In the rows, zero is written as 128.
Rotation paths and how fast each direction turns (degrees each step)
Each turn is a multiple of 5 degrees from 10 to 175, or 0.
Each row of a path follows its step; steps can be skipped.
Path 1:
step 0: [135 119 122 139 140 130 135 120 122 126 124 115 133 138 121 121 139 129
 120 135 128 124 126 127 121 124 126 126 129 129 126 127 135 143 135 123
 129 123 133 124 125 128 140 135]
step 4: [136 133 130 140 129 129 141 130 130 120 135 130 123 123 134 137 125 130
 135 119 126 129 121 132 139 120 126 125 120 132 123 136 140 120 132 134
 124 122 142 127 136 117 132 135]
step 8: [120 131 124 131 133 121 122 136 119 131 120 121 127 133 122 120 132 128
 127 117 134 130 125 136 118 124 124 128 110 117 132 125 132 131 133 116
 138 125 130 124 129 125 137 139]
step 11: [127 127 130 139 132 118 144 127 132 127 128 125 140 121 124 130 129 124
 127 114 113 129 121 124 128 135 133 129 137 130 135 121 131 120 131 129
 129 132 139 127 120 121 131 114]
step 13: [129 141 118 120 127 133 124 135 127 120 129 121 130 133 133 114 128 135
 131 131 143 113 127 131 131 125 110 135 137 132 129 133 130 132 131 128
 128 123 124 127 126 125 136 131]
step 14: [134 130 126 132 131 132 117 134 129 133 138 128 133 123 138 129 127 122
 130 136 126 136 133 121 125 137 133 132 136 131 135 128 119 131 130 120
 133 140 115 125 125 146 115 128]
step 15: [119 123 130 127 124 115 124 118 135 122 121 131 125 127 130 132 132 122
 125 127 118 134 129 125 125 113 127 129 118 120 124 133 125 116 124 113
 136 124 125 125 141 122 120 126]
step 17: [129 130 130 127 125 134 130 127 118 142 137 150 126 126 133 126 127 128
 128 127 135 126 130 136 139 134 127 126 118 123 131 120 132 132 122 135
 117 115 130 133 127 134 131 134]
step 22: [130 127 132 131 119 125 133 134 137 127 149 135 126 123 142 126 130 122
 129 123 129 133 131 115 128 128 117 128 124 132 138 134 123 121 124 121
 132 124 131 134 137 140 124 120]
step 24: [133 139 127 129 128 119 125 119 117 137 112 133 129 123 122 132 138 138
 133 122 128 124 129 126 139 124 124 128 123 133 122 120 131 120 136 133
 125 124 136 136 124 120 139 130]
Directions:
[130 125 127 127 128 128 125 127 125 130 126 132 128 130 128 127 127 127
 125 128 125 127 132 130 125 126 131 124 125 125 131 128 132 130 129 128
 129 128 126 130 126 127 130 127] => 40
[129 125 127 129 125 128 126 129 129 129 127 127 134 128 131 129 130 132
 129 125 129 127 128 128 129 129 131 127 130 128 126 126 130 128 127 129
 123 126 130 130 129 125 127 128] => 55
[127 130 127 128 128 129 129 124 127 125 128 129 127 127 127 126 132 129
 129 131 128 128 124 127 128 129 129 124 128 126 132 130 126 127 127 127
 123 129 129 130 124 129 132 128] => 60
[130 129 129 128 132 129 127 128 130 129 130 130 131 128 129 129 129 123
 126 126 132 130 128 127 129 125 130 127 132 128 127 127 126 128 124 128
 130 127 125 130 127 128 130 126] => 95
[127 129 127 127 127 128 127 128 129 127 128 126 127 131 127 130 132 131
 124 125 129 126 128 126 127 125 129 134 127 126 128 130 130 127 128 132
 127 128 124 126 126 129 130 127] => 135
[130 124 130 129 129 125 130 130 129 129 126 129 128 129 128 126 130 128
 126 131 129 127 132 126 131 128 129 129 125 129 126 130 124 127 127 127
 125 123 129 127 129 132 129 129] => 145
Path 2:
step 3: [127 124 118 133 136 137 134 128 121 124 135 129 115 127 132 127 127 138
 126 126 129 128 130 127 143 124 125 123 128 131 130 119 137 131 129 122
 136 128 120 128 138 135 139 138]
step 6: [132 135 120 130 124 133 131 109 131 120 139 120 125 124 132 127 128 138
 131 126 134 120 124 130 133 121 127 122 131 127 128 128 138 133 125 121
 123 134 121 131 136 136 137 125]
step 10: [134 140 131 135 125 140 123 125 135 145 139 131 123 120 133 132 127 143
 135 126 128 117 130 124 129 126 132 129 128 132 130 127 130 117 127 127
 130 131 132 126 135 130 134 123]
step 11: [123 133 125 128 133 137 129 121 127 125 139 129 130 120 127 125 132 147
 127 134 137 121 129 123 135 128 122 136 133 131 143 123 131 126 129 127
 141 129 123 126 134 131 130 136]
step 13: [125 133 125 129 125 133 124 132 126 130 135 132 132 120 134 121 132 133
 137 132 134 122 130 121 125 108 133 139 120 130 128 122 132 118 134 119
 135 131 131 122 131 127 139 129]
step 15: [136 131 131 130 131 134 124 133 119 132 128 127 128 119 138 127 138 138
 135 132 122 129 135 125 125 132 120 130 134 127 137 130 140 119 131 113
 131 129 123 120 128 133 140 127]
step 17: [117 130 118 129 129 137 131 127 129 125 132 136 130 128 129 133 130 137
 131 130 132 129 133 132 127 120 124 119 129 125 134 120 143 127 127 122
 130 129 121 111 132 137 138 136]
step 20: [136 134 122 132 136 131 130 120 122 123 127 131 121 120 127 133 134 126
 128 130 134 123 129 131 137 125 128 117 125 126 125 126 148 121 131 120
 124 128 120 130 137 136 140 127]
step 21: [139 124 125 135 132 139 133 137 123 126 133 131 123 131 136 125 125 139
 135 125 125 122 135 123 135 112 127 122 124 128 125 126 132 124 138 119
 133 130 129 127 132 127 143 130]
step 24: [138 133 117 130 122 127 134 121 129 129 144 127 122 119 135 124 121 144
 127 123 128 122 134 127 133 122 132 131 123 136 125 129 134 125 128 124
 132 132 129 134 138 138 132 128]
Directions:
[125 126 125 125 129 128 126 128 129 127 131 125 128 129 125 125 123 130
 128 127 129 130 128 127 132 126 129 132 131 128 128 128 127 130 130 127
 128 128 128 130 128 131 127 128] => 135
[127 128 127 129 125 129 132 125 126 128 128 125 131 130 130 126 128 129
 127 129 131 130 130 125 128 128 125 126 125 129 128 131 123 130 130 129
 129 126 127 128 132 129 129 128] => 140
[124 129 126 128 131 130 129 130 128 129 124 129 127 130 128 126 127 128
 130 130 128 132 129 127 127 125 129 127 125 129 125 122 125 129 125 128
 127 132 128 127 128 128 128 126] => 80
[129 128 130 129 128 129 126 123 128 130 129 127 127 129 125 127 128 128
 128 127 128 126 128 130 129 130 130 125 128 129 123 128 126 126 130 131
 123 130 128 127 129 130 127 124] => 175
[125 129 131 126 128 127 126 127 126 130 128 127 131 127 126 130 132 127
 130 128 129 133 127 126 127 127 129 131 131 130 129 128 127 124 130 127
 129 129 129 123 128 129 128 130] => 20
[127 131 130 129 127 128 127 129 131 126 128 123 124 128 130 128 130 128
 130 127 128 129 127 124 127 131 127 128 130 129 132 126 128 129 125 127
 126 128 130 129 132 128 127 124] => 85
[132 133 128 126 127 128 131 130 127 129 128 127 125 130 130 125 128 128
 126 125 123 128 128 129 127 126 129 131 130 129 128 132 126 129 129 127
 126 132 127 125 127 128 130 128] => 125
Path 3:
step 0: [129 133 120 129 126 126 116 126 131 127 131 116 126 128 129 119 133 116
 120 116 137 127 126 136 130 130 128 141 125 133 129 143 136 128 122 127
 131 135 139 121 121 127 128 123]
step 2: [128 118 143 125 111 122 118 117 117 126 125 135 133 131 128 125 129 132
 133 135 124 135 122 120 126 122 120 134 126 125 129 130 130 126 130 129
 128 123 123 125 120 135 123 118]
step 8: [133 128 118 130 134 123 129 142 133 132 116 119 131 123 131 131 129 124
 131 130 131 127 125 135 135 124 125 135 131 125 124 137 141 132 122 120
 114 116 122 122 118 124 127 122]
step 9: [142 125 128 133 127 126 128 130 130 124 121 107 139 137 124 132 128 122
 127 121 136 119 132 129 132 128 117 136 134 124 120 133 129 130 120 132
 119 129 132 135 129 134 133 131]
step 11: [117 122 125 124 116 123 121 126 135 123 130 126 133 122 133 127 128 128
 126 127 132 136 132 132 134 118 128 136 125 139 141 123 125 124 121 137
 122 134 128 116 117 133 121 122]
step 14: [125 116 150 127 121 126 132 134 117 125 125 136 131 137 135 125 125 129
 125 126 133 124 119 128 138 123 125 127 128 128 122 130 136 129 131 133
 130 133 135 118 135 126 119 130]
step 16: [111 122 119 143 136 126 136 129 128 124 122 125 122 133 129 133 124 122
 137 137 127 130 123 123 126 124 133 136 126 142 129 131 137 135 134 123
 126 126 123 134 123 129 131 126]
step 17: [129 127 127 126 125 129 135 127 126 117 119 118 127 138 126 121 123 112
 142 123 125 128 126 123 119 123 128 130 132 129 122 138 132 129 134 119
 122 114 130 120 123 133 127 133]
step 19: [140 124 125 129 136 120 124 124 128 134 122 133 131 131 121 127 122 130
 125 134 134 136 135 134 137 114 130 128 121 129 132 130 141 129 127 138
 126 130 133 126 112 129 134 119]
step 24: [119 128 128 132 130 126 122 123 116 129 126 112 119 129 130 135 128 124
 126 128 131 121 124 121 136 118 120 119 134 142 134 118 134 129 125 130
 127 135 124 130 135 127 135 116]
Directions:
[128 125 126 131 124 128 128 131 130 129 126 130 129 131 129 129 126 132
 131 130 129 129 126 129 130 131 124 130 128 129 128 130 126 129 128 128
 128 127 127 130 131 129 131 132] => 60
[124 129 129 124 128 129 128 126 127 123 128 130 126 128 127 129 128 131
 129 131 128 129 128 129 130 129 128 128 130 130 127 127 127 131 126 130
 129 129 124 129 124 131 130 125] => 80
[124 126 129 127 126 126 125 128 126 130 131 129 129 128 128 126 127 128
 126 129 126 124 126 126 131 130 131 125 129 131 128 128 129 128 131 126
 126 126 129 128 133 131 129 127] => 35
[130 128 127 132 130 129 129 129 128 128 129 132 127 129 129 131 128 129
 124 125 129 128 131 125 126 131 128 127 127 130 129 128 129 130 132 128
 127 129 131 131 124 130 131 126] => 120
[130 127 128 126 125 131 127 127 127 131 126 126 131 126 126 125 131 128
 128 126 128 126 129 131 129 130 131 131 127 128 131 129 126 128 131 130
 124 130 126 129 125 129 130 127] => 35
[126 130 130 128 129 126 126 129 128 127 129 129 131 127 128 131 133 129
 126 127 127 129 127 128 124 129 127 129 127 128 126 134 127 127 124 130
 126 126 127 129 129 129 127 125] => 10
[127 128 129 127 129 127 127 131 128 126 130 130 130 130 128 126 129 127
 125 131 133 129 126 131 127 130 128 125 126 128 131 127 128 124 128 127
 128 129 128 124 125 127 129 132] => 95
Path 4:
step 0: [123 121 118 121 129 142 111 123 132 123 134 124 121 133 123 140 133 127
 129 124 144 129 138 132 122 116 122 126 123 123 135 129 135 128 130 128
 140 136 133 118 120 117 128 136]
step 3: [130 128 122 137 127 125 122 115 119 120 130 120 126 116 114 127 125 121
 130 136 121 136 130 122 114 133 140 131 124 115 118 135 125 131 127 118
 131 138 132 124 127 122 143 133]
step 5: [131 137 138 131 139 127 123 142 126 131 128 134 131 130 134 134 127 141
 116 126 130 123 140 132 121 129 120 133 123 126 121 130 110 115 130 122
 131 130 140 125 116 137 133 135]
step 7: [131 127 131 139 135 124 121 141 108 135 131 121 131 119 135 129 130 114
 135 134 141 139 118 132 129 124 140 130 133 124 137 122 120 138 128 125
 128 124 120 124 126 129 124 134]
step 8: [121 124 130 132 135 135 121 120 127 123 129 118 137 127 136 135 133 134
 135 140 129 120 123 127 129 128 116 131 115 124 118 137 133 116 129 143
 139 129 120 137 121 130 130 141]
step 10: [129 128 131 122 148 126 134 121 106 119 126 123 115 144 124 140 136 134
 131 129 127 131 131 133 132 131 128 123 125 130 128 118 123 130 125 121
 131 122 127 121 138 130 122 122]
step 15: [121 121 127 136 129 123 107 130 125 136 143 120 137 138 120 129 121 126
 123 118 122 130 138 132 130 120 135 128 128 132 124 127 129 136 122 123
 130 123 121 114 128 134 120 140]
step 16: [126 119 134 129 142 131 123 139 115 122 119 116 124 127 122 139 135 133
 136 131 143 119 125 127 125 140 128 121 125 127 136 123 123 128 120 125
 132 143 117 128 122 120 129 128]
step 18: [126 126 143 122 132 122 113 109 113 132 126 127 119 126 124 119 132 126
 125 131 127 141 141 138 133 125 120 129 131 116 125 135 122 129 123 130
 121 123 134 134 127 124 128 129]
step 21: [125 124 122 138 134 122 118 133 114 116 135 127 145 128 122 130 132 129
 129 109 126 128 130 133 135 120 113 132 130 123 129 126 125 118 133 118
 121 127 130 123 132 132 136 138]
Directions:
[127 126 128 128 127 128 132 129 127 130 127 127 130 126 128 129 127 130
 129 131 129 123 132 128 124 131 125 128 131 129 125 124 129 128 128 127
 125 129 128 126 126 130 128 124] => 100
[125 131 130 127 129 125 128 132 128 129 127 126 132 130 128 129 126 127
 130 129 125 126 130 127 129 130 132 128 129 126 133 129 129 129 127 127
 130 127 128 127 132 128 128 127] => 80
[129 131 129 128 128 130 129 130 130 127 130 132 129 129 126 132 128 127
 129 126 130 126 129 128 130 127 124 127 128 126 130 127 128 126 123 128
 128 128 127 133 128 129 133 128] => 90
[128 129 129 126 131 121 131 126 128 127 126 129 128 127 126 125 129 129
 128 130 129 131 128 128 128 131 125 127 130 128 127 127 126 128 125 129
 132 132 126 130 127 128 127 130] => 170
